In the rows, 128 means zero.
The rows of M fall into a few groups, which share some directions, and each row is roughly a mix of its group's hidden directions.
M:
0:  85 156 140 129 113 114  97 159 106 130
1: 171  98  97 134 126 129 131 132 167 111
2:  78 161 128 135  93 103 122 131 134 134
3: 133 169 160  85 133 144 108 115 132 138
4: 122 146 124 124  98 115 121 157 172 164
5: 134  63 157 149 132 127 133 131 125 131
6: 131 138  96 141 148 155 156 111  96  94
7: 161  67 132 132 133 135 149 116 138 122
8: 162  90 137 130 175 145 133 109 119 133
9: 158  82 170 128 136 130 142 110 135 114
10: 115 116 130 131 139 146  99  99  85  92
11: 153  81 154 125 110 122 149 141 159 141
12:  87 134 159 135 113 108  97 126 164 124
13: 100 160 126 134 157 136 104 116  90 100
14: 107 138 151 157  87 111 114 131  98 154
15: 120  97 101 151  98 146 148 125  88 121
16: 181 120  95 112 124 140 148 139 147 109
17: 116 183 123 121 145 131  97 125 149 154
18: 108 119  74 172 120 120 124 132 138 126
19: 144 126 116 143 141 157 151 137  73 112
20: 137  79 142 133 152 105 165 120 128 108
21: 119 106 170 117 107 101 130  97 128 160
22: 128 153  79 119 139 132 108 115  86 123
23: 149 107 124 113 143 134 158  76 106 117
24: 116 121 154 119 187 118 126  96 131 131
25: 144  93  94 129 138 148 144 127  86 106
26: 120 119 115 148 129 139 158 118  75  96
27: 105 177 110 128  94 120 125 157 136 142
28: 108 175 166 130 123 111  96 121 116 120
29:  98 159 116 140 115 123  86 166 120 123
30:  98 158 157 121  90 118 132 161 144 129
31: 146  89 121 133 103 118 162 130 160 155
32: 160  81 141 114 154 138 136 103 109 115
33: 148 122 143 101 147 150 173 136 163 120
34: 105 172 111 147 135 120 102 137  89 139
35: 139 112 129 135 130 125 126 170 185 137
36: 154  70 107 136 140 141 152 123 135 118
37: 125  97 105 158  77 115 133 134 145 136
38:  83 143 146 110 125 102  98 144 102 117
39: 104 174 164 117 139 111 113 104 120 142
40:  82 142 111 130 122 116  86 111 148 147
41:  98 180 129 108 154 133 104 114 127 115
42: 114 112 186 120 116 118 122 133 162 144
43: 165 130 109 110 141 126 130  95 171 106
44: 149 135 107 114 129 126 135 192 126 147
45: 147 147 171  88 135 108 100 124 140 135
46:  93 170 151 160 120 128 119 124 108 106
47: 112 122 157 119 138 160 154  86 118 101
48: 159  79 128 144 121 126 155 144 158 134
49: 168  82 113 131 136 145 165 130 129 128
50: 141  83  93 124 119 136 129  90 130 152
51:  99 125 135 125 156 116 120  79 154 152
52: 157  80 111 132  93 128 153 142 118 123
53: 138 127 101 151 105 121 124 177 158 148
54:  79 143 115 150 138 126 114  84 116 124
55:  86 151 125 140  85 129 107 137  99 132
56:  85 123  93 158 123 123 146 120  95 123
57: 134 128 100 135 134 148 140 148  70 111
58: 132 132 107 151 112 137 119 111  65 123
59: 140 145 141 137 153 130 136 170 161 166
60: 166  94 132 129 135 122 147 147 175 135
61: 156  69 123 142 114 111 124 136 143 148
62:  87 175 106 136 105 122 108 122 118 124
63: 127  97 176 135 126 119 145 147 155 157
64: 179 103 118 129 142 132 151 121 167 128
65: 129 143 189  99 123 127 127 125 104 139
66: 128 113 184 143 118 120 138 123 170 125
67: 119 169  79 135 115 130 103 146 145 132
68: 151  96  98 149 151 135 130 140 170 145
69: 150 162 111 103 136 147 150  92 128  99
70: 156  84 116 133 103 135 160 122  96 125
71:  93 175 122 128 118 131  99 108 100 121
72: 103 147  69 150 120 138 130 134 107 130
73: 100 149 115 138 143 127 132 107  81  94
74: 160 132  96  97 109 144 120 140  89 113
75: 168  94  83 124 124 129 147 134 144 137
76: 139 122  99 134 154 150 142 105  85 100
77: 150  76 142 142 119 101 139 120 110 155
78:  99 150  86 136 120  92 111 116 145 147
79: 122 158 173 120 161 123  98 120 147 114
80: 155 103 104 157  94 109 134 139 160 141
81: 157 149  97 113 104 129 151 165 133 155
82: 120 164 118 109 152 141 122  96  87 111
83: 146 153 166 143 131 128 179 121 133 111
84:  86 125 131 120 141 172 162 110 119 115
85:  94 174 145 106  98 122 122 118 106 130
86: 164 126 135 147 111 122 134 150 180 149
87: 127 179 115 132 116 142 138 155  89 115
88:  97 175 122 135 100 110 144  99 138 122
89:  83 142 108 125 119 107 121  86 153 130
90: 106 161 123 134  99 127 134 155  91  96
91:  84 172  96 143 121 136 126 140 113 128
92:  95 127 148 146 101 108 113 105  85 137
93: 102 161 157 152 112 121 114 103 147 159
94: 152  94 143 118 170 145 132  89 129 131
95: 113 165 147 128  78 111 119 108 113 141
96:  98 148 129 129 142 124 145 133  86  83
97: 102 118 123 132 136 132 125  65 105 112
98:  84 167 148 131 112 115 102 145 135 145
99: 111 144 123 123 106 105 120 141 179 163
100: 154 159  95 158 138 126  87 127 121 114
101:  97 180 116 137 142 143 109 131 101 115
102: 145  82 109 146 105 117 139 146 160 149
103:  93 162 107 122 151 130 118  91 109 107
104: 120 156 117 121 153 138 118  88  83 113
105: 140  75  87 145 120 133 142 139 131 146
106: 107 159 139 117 137 120  82 117 164 146
107: 102 139 105 154  89 107 131 164 143 132
108: 144  74 107 141 110 133 153 132 155 142
109: 118 165 181 108 124 117 120 131 156 130
110: 116 128 100 123  99 114 117  76 104 115
111: 119 127 177 137 163  94 114 121 132 149
112: 127 161  96 136 109 100  98 157 135 151
113: 120 175 124  97 156 139 118 114  98 113
114: 119 117 122 134 176 143 105 125  85 110
115: 148  71 154 148 141 144 143 139 133 136
116: 146  95 139 138 129 118 161 166 156 152
117: 155 144 117 114 181 158 113 116 115 121
118: 139 130  87 145  97 115 113 154 158 152
119:  86 167 135 138 108 128 104 138 107 102
120: 137 145 161 102 139 141 139 171 163 127
121: 102 104 167 125 141 125 146  86 110 115
122: 126 121  62 112 131 150 139 118 116 137
123: 123 103 177 113 130 113 114 153 152 154
124: 101 146 121 132 149  96 113 115 155 171
125:  96 176 131 137 117 138 111 103  97 135
126: 164 124  83 123 149 161 143 128 123 106
127: 152 119 107 105 166 144 132 120 175 121

Here is one row of each group, with its name. Which group are the others in?
117 138 124 143 145 158 111 139  73 105 -> R
143  93 103 153 120 120 111 177 124 119 -> D
168  87 102 108 136 136 153 130 147 135 -> J
136  98 148 142  84 107 150 155 106 124 -> W

129 166 164 142 117  95 102 153 142 130 -> J
178  96 127 133 145 129 153 112 158 132 -> D
 95 129 101 151 172 137 124 102 153 127 -> W
149 135 116 151 140 110 119 178 103 155 -> W
120  89 125 141 104 113 142 122 179 141 -> W
137 164 111 128 121 157 116 166  89 127 -> R
174  83 140 134 122 108 152 112 123 134 -> D
135 125 106 103 166 154 136 108  87 111 -> J
127 152 115 124 129 143 130  95  70 116 -> D
105 158 162 120 127 130 119 110  78 122 -> W
139 103 142 169 129 142 162 111 120  93 -> J
 90 155  92 159 115 107 121 150 125 129 -> W
